The rows of T fall into several groups, which share some directions, and each row is roughly a mix of its group's hidden directions.
T (98 x 10):
[[ 15   9 -16   0 -19  22 -13 -36  21  33]
 [ 11  12   2  -5  41 -37  25  20  -2   1]
 [  0  21 -14   5  10 -31 -35 -26   1 -28]
 [-32 -19   6 -10  -7  -6  21  48   2  -8]
 [-33 -18  46  10  12   3  11  14 -12  13]
 [ -6 -26   7   8  30   4  13 -24  36 -25]
 [-16 -38   8  -3 -13  -1   4  29   5 -39]
 [-14 -20  11 -54  -1  -2   4   6  24 -12]
 [ 36  24  21  14  23 -12  29  -6  -2 -19]
 [ 17  -1 -26  -2 -22  -3  21   9 -48   7]
 [ -7   8 -32   3  16  -4 -12 -27  -1 -46]
 [ 14  23 -47  13  -1  -8  -7  -2  12 -32]
 [ 17 -20   4 -55  -7  12   9 -18   0   5]
 [  2  -8 -35  12 -19  -1  14   2 -49   9]
 [ 12  33  10  21 -32  17 -32   9  14  -2]
 [ -5  -6 -10 -47  -4  -7 -23 -30  13  18]
 [ -4  30  20  12 -31  -4 -30  19  27  -1]
 [-17 -42 -19   3   6  13   5 -32  18 -21]
 [-16  -9 -38  18  24 -15 -28  -2 -24  12]
 [-26  25  29 -19  21   9  -8  12 -22  26]
 [-34 -18 -20  12   6 -27  35 -17  -7  -1]
 [-16  25 -18  22  29  16  16  13 -22 -27]
 [  4  37  -8  -3  34 -18  15  -2 -15  31]
 [  4 -23  41 -27 -12  16   6  -7 -16  27]
 [-27 -19  21  13 -11 -24  19 -20  -8 -34]
 [ -8   0   0  18 -12  33  23  24 -40  -8]
 [-20 -17 -18 -45  -5  27   3 -23  -2  -1]
 [  2 -15 -18  54  -3  -6   9 -13  -2  26]
 [ -2  44  -1 -11  33  -4  -1  20 -12  28]
 [  8  28   3   0  21  -8 -11  54  -4  -5]
 [ 14  23 -15 -41  19 -22 -23   6 -12  14]
 [ -3   0  35  42  -5 -24 -20   6   1 -17]
 [ 30   1  28  14 -29   6  11  38   1  -2]
 [-13  29   5   4   7 -50  -1   5  26  -8]
 [ 31   8  11  23   9 -15  25  39   8 -15]
 [-36 -22   3 -29  16 -13 -11 -24  15  21]
 [-15  -1  37   5   7 -15  -2  37 -21 -27]
 [ 11 -10 -28  -5  32  -1  29 -30 -25   3]
 [-11  14  32  -4  20   2 -26  -6  43   2]
 [ -5 -12   7 -25 -14  24 -13  -3  19  47]
 [ 43  19  25  -5  -5   5   2  15 -16 -32]
 [-17 -42  -3  22 -11  24  16  29   3   5]
 [  0  11 -23  10 -20  15  15 -44   8  28]
 [-15  22  34  20  20  10  -1  -2  16  36]
 [-45 -11  13  -8 -29  -3  24  15  11  16]
 [  1 -19 -26   8  18 -11  35 -19 -20 -29]
 [-20 -13 -17 -30  -3  25   2 -25 -11  35]
 [-24 -13 -17 -47  18   2  -1 -27   9   8]
 [  4  33  18 -14  -9   5 -31  27  -4  31]
 [-18 -19 -13  52  26  -6   4   5  -8  -1]
 [-29  21   7  -6  11 -26  28 -17  -3  34]
 [ 24 -17 -18 -35  41  -2  -9  -3  11  -8]
 [-33 -16  -8   3  29 -13   5  25   4  35]
 [ 15  -5 -26  -6 -35  20 -12 -16 -37  -4]
 [ 29   2  22   6 -28 -16 -27  -7   3  35]
 [ 22   6  -1  58  -1 -15   1   3  -6  17]
 [ -3  21 -19   9 -31  -7  -9 -17  44  11]
 [  2  27 -11  24  12  -1  20  32 -31 -22]
 [  1   0  44  -3   1  25 -17   7 -35  16]
 [ 28  23 -22 -10  26 -19 -25   1  27   8]
 [ 28  -7  12  18  40  14   9  35   3   4]
 [-11   6  29   0  47 -12  20  15 -12 -17]
 [-32  -2 -25 -40  12  21  -1 -21  -5   9]
 [ 28  -5   0  23 -30 -27 -28 -13  18 -12]
 [ 26  14  -2  17 -29  11   8 -32 -21 -26]
 [-28   7  28   7   9  -6  -7 -25  44  -5]
 [ 33 -17   0 -29 -11  24  -7  -8  15 -33]
 [-20 -23 -30 -17  -7 -25  37  -3 -17  -1]
 [-34   5 -14  10  15 -28 -15  24 -12  32]
 [ 30  -7  25  22 -29 -13   3  30  15  15]
 [ -2  42  10 -13  30  -5  -4  17 -14  31]
 [  3  32  12  -9 -10 -49   9   9   2 -23]
 [-30 -32 -14  -6  29 -23  20  -2  22  -4]
 [ 24  -3   4  39  13  32 -30  -2   1 -14]
 [  4  -5 -19  32  -2  21  40  30  -4  -2]
 [ 11 -14  19  19  -7  46 -13  29   9   9]
 [-14   8  26   3  13  -7 -32  27  38  -1]
 [ -4  12  10 -33 -18  -5 -11  34  28 -25]
 [-23   2  30   7  10 -33  11  22 -15 -30]
 [-40 -13  33  27   2   2 -16 -12 -15 -12]
 [-31   5 -30 -17  26   5  -4 -20   0 -33]
 [ -3 -15  -2 -31  -2   8  -7 -12  26  48]
 [ 18 -27  -9  16  27  37 -27  11   6  -3]
 [ 10  38  10 -10 -24 -24 -17  31 -16   6]
 [-13  11   4  32 -28 -21 -21  34  -8 -14]
 [ 20  26 -30  21 -11  28   7 -26 -10  15]
 [ 16  19 -33  -7  31 -33   1 -11  22   5]
 [-19  -5   6  17  -2 -17  20  27 -16 -45]
 [ 30 -13  22 -14  -4  20  31  17 -14 -27]
 [-11 -15  39   8 -25  30  -5 -10 -29   2]
 [-14  -7  41   9 -32  23 -17  20 -11  -7]
 [-14  35  13  -5  31  -5   2  27 -10  30]
 [ 19   9 -16   4  29 -30 -24  -7   1 -36]
 [ 12 -12  21  20 -29 -23  -7  26  30 -18]
 [ -5   8   9 -29   0 -29 -40 -19  18  16]
 [  1  -2  28  24  -9  11  -5  11 -35 -38]
 [  1  35  17  -1  25 -20   0 -24 -13  33]
 [-12 -18  22 -19 -20 -12 -29  -2  41   6]]
One row of each group comes first, with its name. Which group is each row after those in?
[-21 -42   3   9 -10  15   1  29  27 -13] -> G
[-18  10  -1  30  14  -9  -3   8   2 -52] -> C
[ 11 -16  21 -33  35 -12 -26  -4   5  19] -> V

[ 28   7  11  50 -11 -21  -3  17   4   4] -> C
[ 12 -24 -17  23 -23  20  -5  34 -26  -8] -> G
[ 33 -10  12 -22 -29  19  16   6   9 -32] -> G
[-23  24  24  41 -19   4  -5 -24   4   8] -> G
[ -6 -18  36 -17 -15  27 -24  23  -3  20] -> V
[-11  38  23  16 -27  -5 -19  28  13   2] -> V
[ 34   1  -1  45 -12  -8  17  23   2  11] -> C
[ -2   9 -29  -4  18 -44  12 -10  30  -8] -> V
[ 19  30  25  41   3  -6 -11  -6   5 -25] -> G
